One turn sends every row of this set to another row. A few are shown first. Where does it send the rows asked after them?
Rikan: [ 12 -23  29   8  15  17 -13 -12  14 -24  51   9 -13]
raleg: [  5  16 -26  -2 -45  -7  -6  22  19  33 -34 -14   8]
rukuz: [ 16   6 -12   5 -33  19   6  14  29  42  21  38   5]
sabed: [ -4  10 -10 -26  -2   1  34  -4 -29 -12 -35   2 -23]
gim: [  9  18 -14 -21   2 -13  12 -29  -7  12 -52  21 -17]
zeduz: [ 15  -6 -29   9 -33  41   1  -2   2  40  26  24  -1]
satak: [  4   1 -21  -6 -40  19  23  39   7  27 -12   2   7]
gebo: [  6  -1 -35  18 -31  42 -11  -6 -29  34  21  -7  -7]
napob: [ 20  -6  36  16  17 -20 -40 -21  34 -23  18  -1 -13]
Puva: [ 13  12 -20  23 -21  17   4  17 -30  59 -30 -12   4]
vub: [  3  21   9 -11  13  -8  36   0 -38  14 -43   9 -19]
Sak: [ 16 -23  38  20  28  14 -14 -10  -5 -25  42  -1 -17]
pizu: [ 17 -16  34   7  16  -5 -28 -16  30 -32  31   4 -13]
pedin: [ 17  11  41  22  17 -31 -47 -21  29  -5  15  -9 -11]
nur: [ 22  -6  45  38  37  -3 -33 -20 -16  -6  22 -13 -17]
bonog: [ 16 -21  35  10  21   8 -17 -11  15 -33  40   4 -15]
Tadug: [ -5  30  -6  28 -32  -5 -22  17 -32  30  -2 -48  -6]
gis: [ 19 -16  43  32  36  10 -21 -14 -17 -13  34  -8 -17]
buzaz: [ 22   0  41  25  26 -23 -47 -25  20 -12  11  -9 -13]
demob: [ 13  23   8   7 -33 -10   3  28  38  42   8  24   8]
fira: [  6  -2 -19   3 -29  30  28  36 -14  38 -10   4   5]
Vuku: [  2   9 -24  -9 -46   5  11  33  21  25 -23  -5   7]
Kuli: [ -2   9 -19 -31  -7  -2  25 -17 -16 -12 -38   7 -21]
zona: [ 16   0  35   9   9 -21 -37 -17  43 -17  26   5  -9]
dazig: [ 23   0  44  36  33 -16 -43 -24   1  -3  13 -14 -15]
Nabe: [ -1  13 -25  25 -31  23 -21   1 -42  31   9 -37  -9]
kogub: [  9  24   6  -7  16 -15  26  -9 -30  25 -51  17 -17]
tam: [ 14 -19  30  22  24  26 -13 -12 -14 -16  49  -2 -17]
Suzar: [ 14 -13  30   3   9  -1 -24 -13  36 -26  41  12 -10]
Lozif: [  4  39  17  14 -32 -30  -5  38  25  39  -4  -4   5]
Sali: [ 13  22  -3 -11  11 -16  17 -22 -16  24 -54  22 -17]
keku: [ 18  13  44  35  27 -24 -50 -22   1   3  13 -20 -11]
nel: [ -3  42  10  23 -32 -28 -16  32  -4  33  -8 -35   1]
Dataf: [ 14  -9  37  35  31  15 -24 -17 -29  -4  37 -14 -17]
Nidu: [ 17   5  43  40  32  -6 -40 -19 -23   5  23 -21 -15]
lebe: [  4  11 -20 -29  -4  -7  15 -26  -6  -1 -46  16 -20]
Leto: [  7  22 -25   8 -35  -5 -15  14   5  46 -43 -18   6]
roved: [ 12  19 -23  21 -27   3 -11  13 -17  57 -40 -19   4]
gem: [ -3  15   2 -19   6  -3  39   1 -38   0 -37   3 -22]
fofi: [ 11   3 -19  16 -22  30  19  28 -28  52 -17  -3   4]

Kuli goes to vub
dazig goes to pizu
fofi goes to Leto
And these:
Suzar goes to Dataf
zeduz goes to Tadug

